128 stands for zero in the data rows.
Here are some points:
c(144, 156, 141, 100, 128, 134, 124, 111, 112, 137, 125, 133, 125, 138, 120, 117, 131, 111, 116, 129, 147, 129, 123, 100, 120, 140, 109, 117, 135, 097, 148, 110)
c(127, 123, 178, 124, 163, 125, 131, 144, 111, 103, 174, 133, 101, 115, 105, 107, 152, 102, 131, 168, 138, 132, 152, 090, 110, 146, 154, 112, 131, 142, 081, 126)
c(133, 129, 149, 135, 118, 119, 144, 147, 141, 157, 115, 107, 136, 115, 134, 117, 161, 121, 138, 147, 133, 111, 195, 140, 116, 130, 140, 148, 146, 132, 128, 147)
c(129, 084, 163, 129, 141, 119, 163, 162, 096, 146, 158, 123, 110, 114, 085, 073, 114, 144, 113, 186, 145, 122, 183, 083, 094, 152, 110, 122, 113, 139, 118, 113)
c(147, 096, 168, 113, 130, 107, 136, 139, 106, 143, 146, 125, 108, 130, 087, 075, 114, 143, 106, 158, 152, 103, 180, 124, 130, 132, 089, 103, 091, 117, 114, 098)
c(127, 136, 153, 128, 128, 136, 098, 126, 144, 141, 112, 120, 125, 116, 115, 129, 136, 107, 119, 121, 160, 117, 158, 156, 126, 131, 085, 126, 125, 152, 145, 130)
c(119, 125, 112, 140, 124, 140, 093, 142, 156, 079, 144, 144, 148, 170, 134, 179, 173, 104, 109, 110, 095, 149, 116, 127, 157, 147, 155, 135, 144, 142, 099, 138)
c(111, 167, 068, 138, 104, 136, 096, 145, 191, 159, 109, 137, 139, 132, 164, 187, 109, 100, 151, 067, 111, 192, 049, 142, 124, 127, 156, 167, 162, 152, 154, 155)
c(113, 098, 151, 102, 149, 099, 134, 123, 115, 098, 137, 149, 122, 135, 125, 110, 118, 129, 127, 165, 163, 111, 163, 107, 129, 116, 112, 092, 116, 118, 099, 113)
c(114, 179, 014, 182, 126, 116, 088, 076, 174, 131, 136, 088, 195, 114, 220, 225, 086, 152, 191, 022, 056, 145, 036, 173, 188, 102, 189, 181, 218, 134, 162, 163)
c(150, 100, 168, 134, 131, 144, 130, 120, 101, 102, 157, 137, 134, 135, 084, 139, 140, 125, 094, 155, 131, 103, 114, 092, 137, 161, 118, 068, 087, 141, 094, 114)
c(133, 117, 096, 151, 114, 124, 103, 106, 170, 145, 084, 112, 122, 144, 153, 178, 123, 112, 146, 076, 128, 136, 084, 128, 144, 098, 144, 142, 126, 116, 162, 116)
c(156, 136, 143, 115, 107, 116, 142, 135, 124, 105, 160, 138, 108, 109, 121, 112, 112, 154, 140, 144, 124, 102, 145, 125, 121, 127, 103, 127, 097, 077, 088, 131)
c(122, 027, 202, 094, 166, 102, 180, 174, 087, 123, 166, 146, 074, 113, 053, 008, 129, 154, 087, 250, 203, 103, 235, 058, 090, 130, 085, 071, 045, 135, 086, 083)
c(134, 105, 152, 118, 128, 120, 131, 138, 112, 126, 138, 143, 123, 132, 109, 090, 129, 163, 095, 159, 135, 105, 187, 119, 111, 144, 089, 125, 086, 114, 121, 128)
c(118, 203, 074, 155, 119, 146, 068, 078, 176, 097, 109, 112, 182, 165, 187, 229, 136, 067, 134, 037, 073, 151, 031, 182, 153, 121, 164, 161, 196, 165, 154, 166)
c(109, 156, 126, 132, 113, 128, 121, 123, 157, 117, 134, 131, 120, 095, 134, 161, 126, 155, 147, 123, 128, 135, 141, 146, 153, 111, 119, 146, 142, 137, 107, 137)
c(140, 107, 179, 119, 143, 114, 167, 178, 079, 137, 139, 152, 075, 124, 074, 036, 131, 127, 106, 200, 165, 110, 177, 120, 090, 138, 094, 108, 089, 132, 099, 107)
c(131, 118, 139, 142, 131, 136, 147, 130, 110, 122, 127, 112, 124, 120, 126, 118, 138, 138, 119, 144, 113, 130, 128, 131, 134, 137, 154, 127, 146, 123, 130, 133)
c(158, 096, 196, 101, 171, 108, 159, 115, 069, 111, 114, 111, 092, 108, 071, 035, 151, 147, 079, 190, 179, 091, 191, 111, 103, 091, 112, 081, 100, 100, 087, 063)
c(136, 170, 102, 125, 101, 129, 094, 067, 171, 113, 102, 101, 161, 104, 190, 189, 135, 149, 168, 089, 114, 124, 120, 158, 145, 108, 153, 137, 159, 096, 143, 105)
c(153, 092, 195, 111, 131, 133, 120, 170, 102, 134, 108, 117, 113, 143, 092, 073, 143, 120, 075, 207, 160, 101, 172, 133, 115, 165, 111, 089, 068, 134, 132, 110)
c(133, 083, 151, 130, 143, 133, 165, 158, 088, 127, 131, 106, 106, 109, 111, 089, 139, 127, 103, 162, 129, 107, 162, 110, 094, 150, 128, 115, 128, 116, 109, 130)
c(106, 151, 084, 142, 123, 137, 102, 108, 158, 120, 154, 135, 140, 137, 158, 201, 095, 096, 175, 067, 089, 151, 105, 119, 161, 131, 139, 170, 183, 152, 139, 151)
c(103, 155, 090, 147, 121, 143, 131, 121, 159, 152, 089, 136, 179, 126, 179, 189, 104, 105, 158, 098, 095, 162, 096, 155, 105, 138, 144, 168, 154, 140, 147, 144)
c(091, 253, 000, 175, 088, 141, 066, 055, 245, 089, 104, 117, 199, 173, 242, 255, 085, 118, 187, 000, 053, 188, 042, 177, 189, 086, 176, 225, 255, 132, 182, 192)
c(122, 074, 176, 104, 146, 122, 162, 159, 085, 094, 148, 161, 108, 135, 078, 060, 146, 154, 077, 222, 168, 106, 200, 073, 123, 165, 107, 077, 067, 123, 106, 115)
c(149, 080, 189, 095, 138, 101, 177, 146, 076, 134, 133, 141, 091, 081, 085, 040, 134, 177, 122, 223, 174, 099, 189, 094, 094, 138, 117, 092, 083, 071, 087, 063)
c(117, 045, 190, 132, 165, 114, 170, 204, 085, 163, 142, 113, 111, 145, 062, 023, 150, 118, 058, 217, 186, 094, 228, 114, 091, 136, 076, 081, 078, 152, 115, 120)
c(153, 084, 146, 142, 142, 125, 135, 140, 084, 134, 119, 101, 130, 106, 115, 116, 138, 136, 095, 171, 132, 103, 161, 123, 135, 168, 107, 135, 091, 146, 119, 127)
c(124, 073, 158, 119, 132, 110, 168, 190, 112, 148, 163, 175, 116, 141, 068, 056, 111, 150, 083, 186, 156, 124, 205, 092, 110, 132, 093, 118, 068, 124, 103, 111)
c(135, 201, 059, 149, 147, 118, 047, 076, 161, 185, 061, 082, 147, 116, 159, 219, 150, 115, 169, 000, 112, 167, 005, 157, 147, 103, 171, 172, 194, 140, 226, 158)
c(136, 243, 064, 118, 114, 124, 077, 067, 169, 095, 084, 128, 142, 116, 219, 216, 122, 120, 192, 035, 075, 177, 034, 186, 159, 105, 191, 186, 234, 074, 159, 134)
c(119, 150, 109, 115, 131, 112, 084, 127, 142, 104, 128, 134, 133, 167, 148, 143, 116, 096, 140, 098, 126, 136, 086, 147, 131, 105, 117, 102, 143, 143, 126, 123)
c(150, 096, 167, 141, 161, 129, 145, 137, 098, 138, 143, 135, 108, 145, 082, 066, 136, 117, 114, 174, 161, 087, 143, 107, 106, 129, 120, 077, 077, 146, 113, 128)
c(104, 131, 112, 146, 116, 115, 119, 130, 149, 162, 113, 097, 145, 150, 152, 135, 151, 104, 133, 084, 127, 144, 122, 147, 125, 085, 149, 159, 150, 172, 166, 160)
c(142, 109, 131, 114, 159, 080, 108, 139, 097, 124, 122, 100, 089, 125, 106, 081, 088, 140, 114, 131, 136, 107, 148, 134, 140, 123, 093, 135, 114, 138, 167, 125)
c(124, 115, 136, 131, 150, 127, 134, 144, 148, 149, 151, 112, 109, 139, 107, 114, 104, 097, 123, 142, 140, 138, 111, 112, 097, 124, 133, 088, 088, 159, 111, 111)
c(092, 184, 088, 142, 093, 162, 110, 106, 136, 103, 105, 106, 170, 158, 173, 171, 126, 122, 118, 055, 059, 138, 083, 208, 166, 137, 148, 149, 189, 144, 160, 140)
c(107, 183, 096, 147, 089, 148, 112, 101, 141, 099, 115, 109, 157, 137, 171, 184, 111, 125, 139, 063, 076, 131, 091, 176, 157, 125, 125, 157, 190, 130, 146, 155)
c(128, 147, 132, 129, 141, 139, 122, 099, 116, 114, 089, 107, 138, 139, 150, 172, 182, 123, 108, 116, 115, 131, 102, 130, 133, 135, 166, 130, 130, 127, 165, 175)
c(141, 054, 171, 142, 115, 110, 124, 167, 146, 165, 153, 131, 086, 140, 093, 082, 114, 103, 131, 185, 155, 107, 162, 111, 106, 119, 109, 106, 073, 170, 086, 097)
c(127, 163, 089, 128, 114, 116, 126, 116, 148, 131, 145, 133, 105, 108, 108, 129, 114, 121, 144, 094, 139, 127, 132, 132, 106, 115, 078, 171, 135, 135, 130, 157)
c(113, 217, 072, 134, 121, 140, 067, 084, 173, 075, 130, 126, 175, 156, 206, 255, 143, 068, 186, 022, 039, 179, 021, 174, 180, 136, 197, 171, 235, 127, 142, 168)
c(094, 186, 045, 136, 092, 113, 107, 107, 190, 141, 146, 140, 154, 127, 206, 232, 049, 100, 205, 006, 064, 173, 037, 164, 153, 090, 151, 188, 187, 136, 167, 182)
c(162, 072, 177, 146, 142, 121, 160, 134, 064, 131, 118, 119, 129, 090, 095, 100, 178, 152, 089, 213, 149, 114, 188, 101, 126, 145, 124, 117, 088, 133, 094, 111)
c(136, 152, 101, 140, 091, 156, 115, 156, 171, 135, 146, 140, 127, 138, 138, 140, 077, 124, 152, 105, 098, 148, 092, 164, 136, 132, 148, 138, 147, 129, 121, 130)
c(137, 092, 147, 112, 119, 117, 135, 115, 128, 135, 131, 120, 122, 108, 120, 101, 104, 157, 150, 173, 154, 113, 150, 130, 132, 136, 084, 119, 104, 121, 138, 093)
c(121, 107, 142, 139, 127, 131, 127, 135, 119, 109, 133, 098, 135, 146, 137, 123, 115, 131, 108, 133, 123, 132, 117, 138, 142, 122, 137, 101, 130, 139, 147, 151)
c(142, 070, 190, 089, 162, 092, 154, 155, 092, 117, 142, 134, 097, 137, 096, 058, 118, 125, 117, 188, 163, 108, 170, 094, 127, 147, 129, 072, 090, 109, 105, 092)
c(161, 092, 219, 085, 149, 127, 183, 156, 075, 110, 122, 141, 070, 080, 072, 038, 164, 169, 112, 255, 181, 111, 208, 105, 079, 153, 116, 103, 076, 075, 093, 087)
c(144, 095, 181, 115, 126, 129, 149, 157, 091, 119, 141, 145, 112, 133, 083, 059, 130, 149, 083, 184, 152, 093, 191, 110, 104, 135, 116, 088, 073, 118, 088, 094)
c(125, 175, 108, 130, 135, 134, 135, 114, 140, 119, 129, 140, 116, 131, 135, 145, 129, 129, 149, 097, 121, 145, 108, 142, 109, 121, 123, 159, 174, 121, 137, 149)
c(114, 216, 011, 176, 086, 146, 046, 045, 240, 127, 053, 103, 153, 168, 247, 255, 094, 092, 201, 000, 066, 191, 000, 174, 172, 091, 191, 215, 235, 132, 206, 151)
c(104, 193, 005, 145, 061, 143, 112, 047, 175, 109, 085, 123, 185, 126, 242, 249, 072, 140, 192, 000, 052, 145, 029, 183, 154, 105, 137, 218, 236, 083, 159, 130)
c(116, 136, 121, 150, 115, 137, 107, 105, 194, 142, 080, 124, 112, 141, 147, 181, 133, 098, 160, 080, 133, 131, 101, 109, 139, 093, 171, 148, 153, 112, 147, 121)
c(148, 000, 255, 089, 164, 109, 241, 243, 002, 151, 167, 150, 052, 091, 000, 000, 130, 192, 027, 255, 230, 059, 255, 038, 058, 160, 025, 032, 000, 110, 035, 054)
c(123, 155, 105, 137, 101, 129, 131, 114, 138, 119, 129, 136, 117, 119, 147, 151, 140, 159, 137, 115, 095, 148, 102, 165, 136, 124, 133, 158, 140, 125, 120, 135)
c(124, 142, 098, 153, 136, 146, 119, 120, 148, 142, 131, 114, 128, 155, 142, 139, 087, 103, 163, 094, 130, 121, 080, 123, 131, 111, 126, 129, 131, 131, 161, 154)
c(174, 000, 255, 082, 164, 117, 221, 234, 037, 151, 173, 149, 045, 102, 000, 000, 148, 195, 028, 255, 235, 055, 255, 048, 058, 180, 046, 024, 000, 094, 038, 062)
c(133, 127, 081, 142, 128, 133, 138, 129, 138, 142, 142, 105, 116, 127, 133, 141, 105, 135, 142, 097, 121, 147, 102, 113, 116, 147, 110, 159, 149, 144, 153, 143)
c(144, 032, 237, 111, 174, 135, 183, 179, 060, 131, 147, 141, 070, 143, 023, 000, 150, 125, 059, 255, 195, 079, 201, 072, 073, 156, 112, 039, 020, 147, 095, 105)
c(135, 216, 082, 126, 124, 142, 085, 068, 161, 084, 104, 116, 165, 136, 176, 222, 117, 080, 157, 039, 066, 173, 055, 167, 155, 118, 168, 180, 209, 141, 146, 137)
c(122, 207, 028, 154, 071, 144, 055, 050, 200, 084, 077, 102, 167, 157, 230, 255, 118, 072, 194, 000, 028, 153, 010, 169, 164, 122, 224, 192, 216, 098, 167, 186)
c(127, 114, 131, 122, 139, 114, 112, 114, 130, 123, 152, 115, 112, 132, 142, 130, 117, 134, 140, 126, 137, 122, 146, 108, 129, 119, 111, 135, 139, 125, 109, 114)
c(162, 053, 237, 083, 174, 090, 156, 207, 083, 121, 178, 147, 062, 125, 017, 000, 183, 134, 076, 255, 214, 092, 240, 086, 084, 135, 096, 026, 027, 121, 052, 075)
c(100, 122, 121, 120, 123, 130, 136, 155, 136, 116, 145, 151, 133, 161, 116, 106, 115, 138, 109, 136, 129, 142, 154, 132, 126, 130, 133, 132, 130, 120, 115, 122)
c(083, 203, 015, 146, 091, 126, 064, 048, 208, 098, 123, 143, 199, 157, 224, 255, 092, 128, 186, 009, 062, 162, 021, 132, 192, 114, 195, 193, 209, 119, 179, 164)
c(137, 155, 153, 098, 148, 124, 114, 130, 120, 127, 125, 131, 090, 124, 094, 045, 139, 133, 121, 158, 153, 099, 136, 159, 079, 103, 099, 113, 120, 133, 100, 105)
Then 16 other points, each followed by its number:
c(107, 139, 091, 138, 110, 138, 135, 144, 157, 124, 145, 140, 137, 159, 128, 143, 130, 134, 134, 100, 117, 143, 149, 119, 147, 103, 139, 138, 155, 133, 113, 136) 0
c(129, 119, 146, 130, 154, 146, 124, 116, 104, 119, 121, 128, 127, 146, 113, 113, 126, 095, 133, 155, 150, 093, 125, 120, 107, 121, 131, 092, 094, 135, 133, 146) 1
c(135, 031, 194, 137, 133, 140, 197, 185, 042, 128, 127, 124, 134, 137, 083, 045, 151, 156, 040, 223, 150, 083, 214, 107, 104, 166, 091, 075, 043, 119, 102, 100) 2
c(133, 107, 151, 129, 117, 139, 131, 152, 124, 133, 136, 135, 121, 120, 126, 127, 121, 114, 136, 134, 097, 103, 128, 120, 113, 140, 166, 098, 100, 102, 084, 116) 3
c(105, 186, 048, 136, 119, 128, 105, 070, 140, 133, 102, 127, 194, 162, 208, 208, 140, 129, 137, 049, 107, 148, 113, 137, 141, 092, 136, 173, 176, 112, 164, 171) 4
c(108, 185, 069, 139, 123, 138, 097, 078, 158, 096, 134, 142, 152, 135, 173, 229, 129, 116, 159, 026, 073, 160, 066, 160, 137, 103, 159, 144, 170, 125, 137, 174) 5
c(146, 060, 211, 110, 121, 136, 166, 159, 104, 111, 152, 134, 073, 113, 062, 073, 176, 134, 102, 239, 152, 099, 190, 077, 092, 161, 140, 078, 052, 110, 063, 111) 6
c(134, 115, 194, 127, 156, 138, 136, 162, 098, 129, 162, 144, 120, 128, 070, 071, 141, 123, 090, 187, 163, 106, 168, 117, 103, 157, 095, 092, 087, 160, 091, 101) 7
c(104, 237, 012, 165, 098, 133, 063, 074, 197, 123, 128, 114, 165, 137, 220, 255, 103, 108, 199, 000, 075, 167, 026, 186, 159, 083, 134, 213, 235, 148, 177, 183) 8
c(096, 243, 037, 168, 082, 150, 078, 078, 178, 097, 100, 105, 181, 150, 209, 246, 083, 110, 176, 000, 046, 155, 042, 214, 181, 125, 141, 196, 243, 135, 183, 180) 9
c(108, 141, 098, 145, 105, 146, 106, 167, 181, 165, 128, 137, 136, 139, 136, 161, 132, 112, 151, 091, 132, 185, 080, 126, 127, 107, 144, 141, 144, 149, 141, 132) 10
c(137, 000, 237, 100, 161, 126, 246, 230, 043, 177, 140, 149, 071, 088, 012, 000, 147, 173, 064, 255, 220, 088, 255, 048, 035, 179, 059, 060, 000, 126, 081, 080) 11
c(135, 087, 154, 111, 153, 094, 144, 127, 105, 100, 142, 137, 102, 137, 121, 085, 129, 137, 114, 187, 152, 115, 168, 098, 142, 122, 117, 098, 111, 130, 113, 109) 12
c(135, 102, 167, 113, 158, 149, 161, 166, 079, 112, 140, 136, 113, 142, 091, 108, 160, 110, 099, 180, 130, 134, 183, 095, 128, 156, 139, 097, 109, 099, 098, 130) 13
c(141, 172, 090, 147, 094, 145, 118, 122, 145, 150, 132, 136, 169, 132, 153, 152, 125, 108, 141, 068, 084, 152, 059, 184, 123, 113, 133, 133, 146, 156, 132, 153) 14
c(090, 197, 021, 159, 100, 142, 098, 105, 187, 124, 119, 132, 158, 154, 181, 215, 089, 117, 146, 003, 081, 170, 077, 168, 150, 101, 129, 202, 199, 159, 167, 160) 15
Which two of these numbered points are nearest to each point below, ignoring the direction in which the first points spread most? Their numbers follow each, nearest first.
c(103, 071, 132, 121, 130, 135, 172, 165, 112, 147, 146, 149, 124, 126, 101, 088, 122, 167, 113, 140, 135, 131, 159, 105, 119, 119, 111, 112, 108, 118, 102, 115) > 0 15
c(111, 146, 081, 151, 117, 142, 158, 129, 149, 169, 125, 137, 158, 111, 148, 149, 126, 139, 164, 110, 097, 158, 126, 139, 102, 131, 147, 158, 146, 124, 144, 142) > 11 0
c(103, 175, 047, 147, 116, 131, 104, 083, 168, 137, 130, 165, 161, 142, 174, 212, 091, 099, 169, 017, 091, 175, 088, 136, 137, 100, 150, 195, 152, 149, 158, 181) > 15 5
c(102, 173, 062, 140, 116, 135, 112, 080, 155, 140, 124, 127, 188, 164, 201, 185, 129, 113, 140, 056, 092, 149, 104, 142, 135, 103, 153, 163, 185, 136, 171, 171) > 4 0
c(110, 109, 124, 149, 132, 136, 143, 150, 100, 147, 119, 146, 132, 124, 128, 121, 125, 107, 136, 101, 110, 143, 099, 161, 121, 127, 087, 132, 135, 174, 113, 122) > 14 7
c(130, 072, 210, 111, 146, 140, 165, 181, 083, 106, 158, 137, 108, 120, 076, 071, 165, 136, 094, 213, 152, 129, 195, 088, 140, 173, 141, 091, 100, 118, 089, 090) > 13 6
c(135, 156, 097, 131, 102, 128, 105, 078, 162, 127, 109, 107, 153, 131, 172, 182, 113, 143, 150, 095, 125, 142, 096, 132, 163, 108, 157, 130, 162, 093, 157, 107) > 12 3
c(135, 123, 096, 126, 138, 127, 137, 114, 121, 136, 090, 107, 130, 112, 129, 115, 127, 145, 115, 128, 103, 122, 107, 157, 124, 149, 150, 137, 143, 121, 141, 119) > 2 9
c(103, 188, 046, 156, 084, 148, 071, 112, 214, 146, 103, 133, 169, 146, 190, 246, 121, 083, 171, 023, 086, 192, 014, 149, 153, 105, 181, 180, 199, 146, 161, 165) > 10 7
c(116, 138, 086, 154, 111, 125, 113, 140, 153, 171, 110, 108, 151, 153, 160, 155, 115, 097, 141, 059, 126, 137, 117, 150, 143, 088, 123, 186, 164, 181, 169, 163) > 15 8
c(108, 103, 158, 119, 144, 130, 135, 140, 146, 112, 173, 138, 113, 124, 104, 133, 126, 165, 135, 166, 155, 133, 180, 079, 126, 140, 137, 111, 107, 118, 099, 129) > 0 12
c(122, 107, 142, 111, 118, 126, 124, 098, 143, 131, 122, 120, 143, 115, 157, 111, 132, 153, 141, 169, 148, 107, 144, 117, 157, 115, 142, 107, 129, 092, 127, 082) > 12 3
c(135, 016, 237, 107, 165, 128, 244, 215, 061, 177, 139, 166, 096, 085, 028, 000, 142, 164, 075, 255, 216, 089, 255, 056, 047, 173, 075, 072, 000, 121, 067, 075) > 11 10
c(130, 167, 129, 128, 142, 146, 107, 126, 135, 084, 156, 146, 145, 143, 143, 186, 159, 070, 149, 100, 094, 164, 086, 114, 154, 136, 168, 135, 183, 136, 111, 131) > 13 7
c(131, 106, 107, 139, 103, 116, 109, 123, 169, 130, 133, 129, 144, 150, 167, 143, 124, 120, 146, 117, 097, 122, 084, 135, 132, 100, 184, 120, 107, 134, 113, 147) > 3 6
c(105, 124, 143, 127, 123, 128, 136, 147, 162, 112, 126, 138, 136, 126, 154, 136, 114, 112, 141, 113, 117, 136, 141, 130, 143, 111, 169, 113, 140, 084, 091, 127) > 3 0
c(122, 126, 138, 112, 121, 123, 132, 142, 140, 140, 145, 145, 138, 137, 121, 142, 136, 135, 132, 107, 133, 132, 140, 132, 145, 113, 115, 122, 123, 107, 122, 115) > 0 5
c(137, 108, 196, 132, 147, 136, 151, 147, 097, 133, 153, 139, 119, 136, 075, 068, 144, 114, 086, 195, 155, 097, 157, 118, 102, 145, 090, 080, 087, 153, 087, 111) > 7 14
c(117, 082, 190, 110, 133, 138, 151, 183, 135, 153, 125, 154, 105, 113, 089, 077, 148, 107, 102, 193, 168, 150, 138, 106, 090, 142, 122, 096, 079, 145, 104, 114) > 10 7
c(124, 178, 077, 145, 118, 132, 081, 101, 147, 105, 106, 135, 158, 147, 163, 200, 141, 119, 138, 041, 103, 152, 066, 141, 159, 118, 166, 143, 171, 128, 142, 144) > 5 7
c(103, 191, 093, 150, 103, 156, 107, 104, 148, 095, 092, 105, 163, 144, 176, 205, 139, 117, 143, 047, 080, 142, 099, 192, 151, 113, 142, 155, 202, 133, 148, 171) > 9 7
c(123, 212, 094, 167, 113, 154, 089, 080, 152, 121, 126, 114, 155, 138, 160, 201, 140, 086, 156, 053, 083, 147, 061, 168, 140, 114, 143, 162, 184, 170, 148, 156) > 7 14
c(132, 148, 114, 131, 122, 140, 108, 119, 153, 118, 145, 119, 152, 150, 127, 170, 138, 091, 121, 122, 129, 121, 085, 128, 128, 141, 111, 110, 155, 166, 122, 117) > 7 1
c(110, 166, 070, 162, 124, 140, 164, 088, 120, 130, 123, 128, 145, 116, 155, 156, 078, 141, 143, 073, 108, 141, 092, 135, 123, 110, 116, 148, 156, 137, 151, 130) > 15 8
c(114, 172, 063, 137, 120, 141, 121, 083, 146, 116, 098, 131, 178, 149, 194, 174, 156, 134, 131, 064, 090, 147, 125, 139, 145, 103, 173, 151, 175, 106, 141, 158) > 4 0
c(124, 164, 108, 128, 099, 133, 111, 105, 175, 118, 129, 125, 147, 131, 154, 176, 132, 125, 139, 088, 122, 138, 115, 142, 144, 115, 131, 141, 169, 112, 132, 124) > 0 8
c(131, 156, 111, 122, 120, 132, 130, 127, 129, 134, 139, 127, 108, 129, 127, 140, 136, 129, 142, 119, 125, 143, 116, 130, 119, 118, 098, 153, 150, 151, 137, 158) > 8 15
c(118, 123, 111, 149, 118, 136, 170, 131, 142, 172, 113, 148, 151, 101, 123, 127, 153, 129, 153, 137, 117, 144, 150, 117, 103, 121, 156, 130, 125, 125, 112, 114) > 11 0
c(098, 229, 030, 151, 080, 153, 087, 061, 169, 084, 095, 101, 192, 153, 238, 227, 113, 106, 157, 000, 034, 156, 048, 223, 175, 107, 159, 204, 242, 126, 171, 174) > 9 2
c(130, 077, 177, 088, 147, 121, 158, 139, 106, 110, 120, 128, 089, 119, 089, 083, 121, 151, 086, 213, 173, 123, 182, 101, 110, 152, 095, 092, 084, 103, 103, 060) > 12 7
c(134, 000, 255, 089, 170, 126, 234, 232, 024, 133, 173, 161, 037, 072, 000, 000, 146, 221, 057, 255, 237, 076, 255, 076, 057, 180, 045, 028, 000, 101, 015, 051) > 5 11
c(129, 118, 124, 129, 143, 127, 149, 113, 094, 138, 112, 148, 161, 156, 153, 123, 122, 125, 105, 114, 129, 130, 167, 123, 127, 135, 137, 126, 130, 100, 139, 137) > 4 2
c(140, 098, 161, 125, 155, 135, 130, 128, 100, 122, 117, 117, 113, 164, 094, 087, 144, 102, 101, 176, 139, 102, 133, 108, 103, 131, 141, 093, 087, 134, 123, 135) > 1 7
c(129, 184, 096, 142, 121, 140, 104, 103, 143, 097, 092, 119, 163, 153, 172, 180, 130, 120, 119, 056, 082, 147, 106, 175, 144, 107, 158, 142, 152, 106, 136, 163) > 5 13
c(107, 149, 085, 143, 123, 132, 126, 104, 137, 110, 120, 125, 156, 132, 180, 189, 127, 124, 158, 085, 082, 145, 069, 121, 112, 138, 158, 148, 173, 122, 151, 160) > 5 11
c(138, 127, 151, 115, 125, 145, 130, 129, 149, 118, 144, 134, 122, 112, 130, 133, 138, 145, 135, 159, 133, 158, 134, 122, 139, 137, 152, 126, 130, 110, 082, 096) > 6 3
c(133, 060, 182, 121, 125, 143, 171, 209, 125, 148, 142, 150, 096, 108, 065, 057, 151, 126, 092, 208, 178, 126, 164, 082, 088, 141, 121, 069, 053, 128, 078, 107) > 10 3
c(131, 150, 087, 149, 127, 140, 097, 099, 134, 122, 103, 112, 140, 172, 150, 152, 102, 091, 135, 084, 100, 117, 060, 150, 147, 117, 150, 126, 138, 156, 170, 164) > 1 7
c(136, 141, 154, 141, 147, 148, 111, 124, 125, 110, 133, 133, 136, 144, 109, 125, 153, 106, 103, 139, 133, 130, 119, 144, 117, 142, 123, 111, 122, 160, 121, 140) > 7 1
c(116, 158, 080, 155, 110, 128, 098, 111, 169, 164, 086, 106, 157, 148, 175, 168, 125, 083, 137, 053, 107, 142, 097, 159, 147, 098, 153, 190, 169, 169, 175, 171) > 15 8
c(129, 039, 211, 112, 144, 137, 190, 227, 107, 185, 154, 149, 074, 104, 047, 026, 153, 141, 072, 247, 198, 126, 190, 065, 069, 155, 100, 070, 031, 144, 081, 084) > 10 11
c(152, 131, 149, 113, 102, 123, 133, 138, 113, 109, 152, 135, 094, 106, 114, 104, 109, 148, 139, 133, 107, 109, 139, 120, 117, 121, 120, 115, 113, 075, 076, 122) > 3 5
c(142, 124, 125, 138, 147, 136, 108, 104, 126, 136, 118, 094, 125, 146, 130, 126, 128, 104, 120, 128, 124, 114, 094, 123, 124, 120, 149, 097, 117, 148, 158, 154) > 1 7
c(145, 080, 178, 117, 154, 090, 148, 161, 088, 132, 131, 119, 087, 129, 084, 035, 105, 162, 103, 207, 154, 117, 175, 125, 137, 130, 116, 104, 093, 125, 125, 110) > 12 9
c(153, 194, 070, 167, 130, 113, 080, 066, 154, 146, 104, 086, 172, 138, 144, 151, 120, 161, 093, 058, 113, 134, 071, 173, 163, 094, 140, 149, 138, 150, 190, 180) > 14 8
c(099, 205, 027, 128, 098, 126, 080, 039, 202, 106, 093, 105, 169, 126, 217, 255, 111, 125, 183, 029, 072, 171, 032, 159, 167, 079, 166, 182, 219, 128, 170, 134) > 12 8
c(102, 248, 037, 160, 115, 137, 039, 020, 197, 076, 079, 082, 194, 183, 255, 255, 110, 062, 176, 000, 046, 160, 000, 192, 167, 087, 187, 184, 242, 149, 213, 214) > 1 12
c(097, 154, 081, 142, 105, 114, 091, 113, 166, 153, 106, 100, 162, 167, 186, 189, 150, 080, 141, 042, 087, 148, 087, 166, 150, 083, 161, 183, 189, 167, 171, 167) > 0 15
c(113, 156, 120, 103, 126, 110, 115, 073, 181, 099, 107, 132, 116, 114, 151, 183, 121, 136, 151, 108, 132, 144, 109, 110, 144, 112, 119, 147, 165, 114, 142, 105) > 12 8
c(144, 001, 242, 088, 161, 117, 202, 208, 043, 133, 188, 164, 081, 128, 014, 000, 129, 179, 062, 255, 198, 080, 246, 047, 090, 187, 088, 028, 001, 093, 061, 068) > 3 5
c(112, 046, 207, 108, 172, 128, 213, 180, 070, 118, 148, 148, 098, 112, 053, 027, 149, 159, 110, 253, 184, 106, 230, 046, 069, 177, 115, 056, 054, 101, 077, 099) > 13 6
c(098, 134, 107, 135, 102, 155, 141, 121, 122, 112, 116, 108, 154, 136, 139, 129, 119, 136, 123, 092, 087, 121, 128, 176, 138, 134, 122, 137, 164, 122, 127, 126) > 9 2
c(141, 069, 235, 102, 153, 134, 202, 182, 076, 139, 152, 171, 066, 100, 033, 002, 149, 173, 088, 255, 181, 102, 228, 067, 085, 170, 117, 074, 044, 105, 074, 078) > 6 3
c(134, 094, 213, 105, 130, 112, 159, 161, 119, 110, 147, 130, 084, 120, 115, 092, 139, 133, 112, 183, 134, 132, 186, 102, 105, 122, 149, 098, 097, 100, 080, 114) > 6 3
c(137, 129, 143, 109, 132, 125, 135, 133, 111, 128, 121, 131, 109, 133, 106, 072, 096, 129, 113, 142, 146, 099, 163, 142, 126, 125, 092, 111, 114, 118, 114, 104) > 9 8
